128 stands for zero in the data rows.
Here is a table of points, one per row:
[154 178 168 109  89 168 170 100 177 126  71 115 119  76 132 119 171 109
 144 153  99 122  79 156 157 127 173  79 132 137 120 122  42 179  76 154
 119 196 174 124 130 125 170 143 153 128 108  62 167 121 171 166 169 103
 150 126 110 134 118  94 121 101 118  93]
[147 184 110 158 124  84 108 142 131 165 195  91 137 209 109  66 121 137
 123 163 154  76 164 107 158 130 115 120 104 139 139  90 156 150  77 153
 101 139 140 139 189 107 117  78  97 142 105 105 107 134 149 210 106 163
  93 141 165 119  83 108 150 201 149 126]
[155 141  98  94 122 135 243  98 137 137 108 128 134 138 119 130  93 154
 129 151  73 123 174 132 110  75 129 146 154  86 103 109 159  78  92 151
 151  57 151 182 157 154 149 134 145 163 123 144 112 100  51 113 150 137
 184 134  89 115 131  92 148 139 184 109]
[107  86 137 158 120 111  91 170 130  96  96 158 171 118  92 179 119 161
 152 185 140  82 143 157 127  73 163 112 175 163  99 159 134 136 178 156
 203 165 148  85 128 143  80 160 124  91 124 133 139  90 178  91 156 122
 183 154 169  76 134  69 158 163 156 108]
[182 134 150 144 112 177  96 155  56 140  86  79 213 117 113 115 107 151
  52 148 134 145 116 122 116 153 172 113  85  71 145 122 161 161 174 152
  98  67 101  99  48  81 130  91 128 114 123 115  98 168  97 136 150 113
 123 125 140 129 107 106 138  91 145 141]
[192 105  76 105 145 105 169 185 112 132 154 122 116 125 146 159  75 123
 150 103 118  95 126  88 165 166 131 130 138 137 160 128 157 126 161  89
 124 119 163 172 115 140 146 146 132  97 139 139 178 172 210 186 124 175
 151 119  74 102 209 107 129  91 100 179]
[151  98 147 107 160  90 100 102  78 133 100  72 128 139 107 150 188 167
 116 134 129 180 162 137  94 148  81 119 110 166 204 102 171  84  92 135
  91 218 142 106 116 138 190 163 128 159 110 168 111 186 104  92 127 148
 159 104 123 139 136 114 133 197  80 119]
[150 112  76 121 197 148 121  78 217  86 119  81 114  62  70  70 132 148
 116 121 120 204 104 104 113  96 151 174 175 156 117 141 122 121 115 147
 152  79 128  92 160 104 101 148  47 121 107 107 109 148 145 164  86 120
 106 125 106 102 146 151  95 149 141 166]
[112 160 201 151  84  92 121 119 172 178  97 203 156 173  99 114 109  74
  98  88 206 129 106 138  94 133 159 164 152 142 137 147  83  76 143 131
 123 115  86 173 126 124 122 132 153 121  78 129 112 164 135 106  73 129
 146 142  72 138 189 102  95 159 131 126]
[125 101  96 111 126  81 139 186 171 141 123 163 152  92 119 118 220 118
 162  66 136 151 132  97 128 147 179  85 120 105 111 177 152 107 167 102
 110 129  94 130 202 118 124 158 157 163  92 122 133  98  82 144 172  75
  98 157 162 114 128 140 211 103  97 134]
[139 140 138 159 139 113 163 174 170 100 150 164 143  84 122 103 106 114
  72 126  78 120 102 137 105 123  15 125  86 156 167 105 130 175  95 120
 134 118 121 113 126  86 173 155 163 115 154 164 144  74 100  79  75 111
  67 123 173 126 157  75 128 124 156 153]
[169 197 148 156  99  88 138 122 136 155 109 128  93 103 180 160 129 134
 150 120 168 211 191 165 135 123  78 117 111 113 125 146 159 175 193  97
 124 135 194 152 104 101  87 114 110 127 145 150  85  90 169 106 129 127
 121 168  98 129 109 195 117 141 162  96]
[113 127 107 117 177 162 110 126 161 164 177 137 120 175 127 118 151  94
 163 124 104 166 116 242 138 132 170 126 106 117 102 108 130 100 126 139
 135 111 127  92  70 174 132 161 176 171 173 170  86 158 185 158  70 128
 116 118 173 157 124 108 150  93 182 129]
[135 158 126 139 143 145 123 122  83 143  84 158 139 144 136 179 139 142
 131  75  78  72  87 104 114 175  82 128 126 159  68 170  98 143 166 126
 157 127  91 104 210 157 129 148  79 183 184  83 112 128 160 123 127 117
 147 110  85 190  89 145 132 137 185 188]
[101  62  86 146  91  75 136 105 181 166 118 137  65 176 133  95 114 158
 149 129  74 101  99 117 131 158 191 106  95 119 137 113 160 161 142 156
 152  74 100 121 137  89 155 132 119 114 164 127 141 153 134  56 153 132
 110  77 106 135 106 154  67 144 101  63]
[ 86 176  89 146 128 181 133 146  87 126 149 125  94 150 100 173 131 112
 156 162 126 221  86  43 209 107 130 162  95 131 137 133 115 141 140  91
  94 148  90 131 112 185 131 111 146  77 127 132 136 141  83  96 100 144
  93 123 103  83  97  95 144 157 147  97]
[111 127 197 106 118 153 142 137  85 107 193 109 147  85 135  92 101 122
 123 189 165  76 131 147 139 108 164 143 133 135 113 128 139 111 149 134
 119 162 107 114 187 132 220 139  89 118 157 175 147 135 109 134 100 107
  93 114  84 122 157 239 145 116 163  90]
[109 130  91 122 111 181 112 129 120 128 162 152 140 190 174 131 140 112
 130 167 143 113 106 110  57 130 120 174 151  82  74 135 142 159 127 177
  87 171 210 133 103 106 103 175 151 160  78 101 127  90 146  74 137 128
 120  80 125  80 133 173 139  99  68 183]
[131 158 173 147 221 184 127 142 118  76 145 171 116 138 218 124 148 126
 118  68 117 108 167 119 160 112 179  90 176  95 163 102 105 124 113 135
 158 122  80 128 148 129  99 110 113 180 119 121 168 128 127  87 140 165
 135 154 160  95 127 122  71 113  98 119]
[155  95  87 154 144  88 103 118  47 118  52 108  82 115 179  99 216 103
  88 164 157  70  89 147 123  86 106 126  85 139 113 117  90 126 123  89
 130  98 130 144 103 178  81  66 147  90  59 170 143  83 115 139 134 139
 162 127 160 172 155 170 125 121 107 133]
[105  71 163  81 144 133  93  50 155  99 169 132 138 146 110 118 110  34
 131 144 125 121 135  95 106 119  72  87 141 171 121 107 118 111 207  96
  75  88 153 157 149 140 139 112  75 130 161  96 107 120 125 129 159 105
 163 144 142 121  90  75 111  65 111  92]
[105  87 132 129  45 147 125 147  97 144 145 131 136  93 123 132 101 132
 129  48 140 135 167 140  85  65 121 113  86 125  76 128  99 161  62  91
 142 157 117 130 106 141  58 140 102 138 208 144 141 158  94 181 134 133
 139  99 145 103 127 128 101 156  62 128]
[118 110 121 158  78 155 106 140 165 100 108 101 135 164 140 170 122 177
 160 143 159 122 121 130 183 171  61 166 187 136 216 172 120 108  67 174
  88 127 109 112 101 126  85  57 139 117 161 170  95 129  69 160 179 120
 114 124 146 172 164 161 115  81 129 118]
[101 104 176  87 147 121 101 125 125  99 124 117  89 125 100  98  73 165
 169 102 140 140 155 141 121 142  92 160  83  75 141 127 173  74  92  70
 181 192 127 148  92 116 150  79 164  57  85  41 142 154 120 118 147 130
  97 122 145 173 104 137 119 104 174 175]
[ 46 159 108  94 135  82 128  80  90 140 167 117 125  60 119 188  84 134
  87 129 115 116 142 126 130 204 164 136 194 145 111 112  84 111 123 134
 151  88 117 120  81 106 129 150 162 126 116 134 161  79 142 148 106 129
 130 189 143 172  81 141 158 154  53 136]
There is one direction along which these points spread out most. Take the direction at right angles to it along which they spread out most. Go by this last direction. For each point below, how far along it does it lie, from 0 to 99? 50 is the average, and the first point above lies past it. One standard deviation of the points above along it is 16.
[112 160 201 151  84  92 121 119 172 178  97 203 156 173  99 114 109  74
  98  88 206 129 106 138  94 133 159 164 152 142 137 147  83  76 143 131
 123 115  86 173 126 124 122 132 153 121  78 129 112 164 135 106  73 129
 146 142  72 138 189 102  95 159 131 126] 47
[111 127 197 106 118 153 142 137  85 107 193 109 147  85 135  92 101 122
 123 189 165  76 131 147 139 108 164 143 133 135 113 128 139 111 149 134
 119 162 107 114 187 132 220 139  89 118 157 175 147 135 109 134 100 107
  93 114  84 122 157 239 145 116 163  90] 33
[131 158 173 147 221 184 127 142 118  76 145 171 116 138 218 124 148 126
 118  68 117 108 167 119 160 112 179  90 176  95 163 102 105 124 113 135
 158 122  80 128 148 129  99 110 113 180 119 121 168 128 127  87 140 165
 135 154 160  95 127 122  71 113  98 119] 58
[151  98 147 107 160  90 100 102  78 133 100  72 128 139 107 150 188 167
 116 134 129 180 162 137  94 148  81 119 110 166 204 102 171  84  92 135
  91 218 142 106 116 138 190 163 128 159 110 168 111 186 104  92 127 148
 159 104 123 139 136 114 133 197  80 119] 50
[154 178 168 109  89 168 170 100 177 126  71 115 119  76 132 119 171 109
 144 153  99 122  79 156 157 127 173  79 132 137 120 122  42 179  76 154
 119 196 174 124 130 125 170 143 153 128 108  62 167 121 171 166 169 103
 150 126 110 134 118  94 121 101 118  93] 59
[101 104 176  87 147 121 101 125 125  99 124 117  89 125 100  98  73 165
 169 102 140 140 155 141 121 142  92 160  83  75 141 127 173  74  92  70
 181 192 127 148  92 116 150  79 164  57  85  41 142 154 120 118 147 130
  97 122 145 173 104 137 119 104 174 175] 41
[101  62  86 146  91  75 136 105 181 166 118 137  65 176 133  95 114 158
 149 129  74 101  99 117 131 158 191 106  95 119 137 113 160 161 142 156
 152  74 100 121 137  89 155 132 119 114 164 127 141 153 134  56 153 132
 110  77 106 135 106 154  67 144 101  63] 35
[105  87 132 129  45 147 125 147  97 144 145 131 136  93 123 132 101 132
 129  48 140 135 167 140  85  65 121 113  86 125  76 128  99 161  62  91
 142 157 117 130 106 141  58 140 102 138 208 144 141 158  94 181 134 133
 139  99 145 103 127 128 101 156  62 128] 63
[155 141  98  94 122 135 243  98 137 137 108 128 134 138 119 130  93 154
 129 151  73 123 174 132 110  75 129 146 154  86 103 109 159  78  92 151
 151  57 151 182 157 154 149 134 145 163 123 144 112 100  51 113 150 137
 184 134  89 115 131  92 148 139 184 109] 32
[150 112  76 121 197 148 121  78 217  86 119  81 114  62  70  70 132 148
 116 121 120 204 104 104 113  96 151 174 175 156 117 141 122 121 115 147
 152  79 128  92 160 104 101 148  47 121 107 107 109 148 145 164  86 120
 106 125 106 102 146 151  95 149 141 166] 19
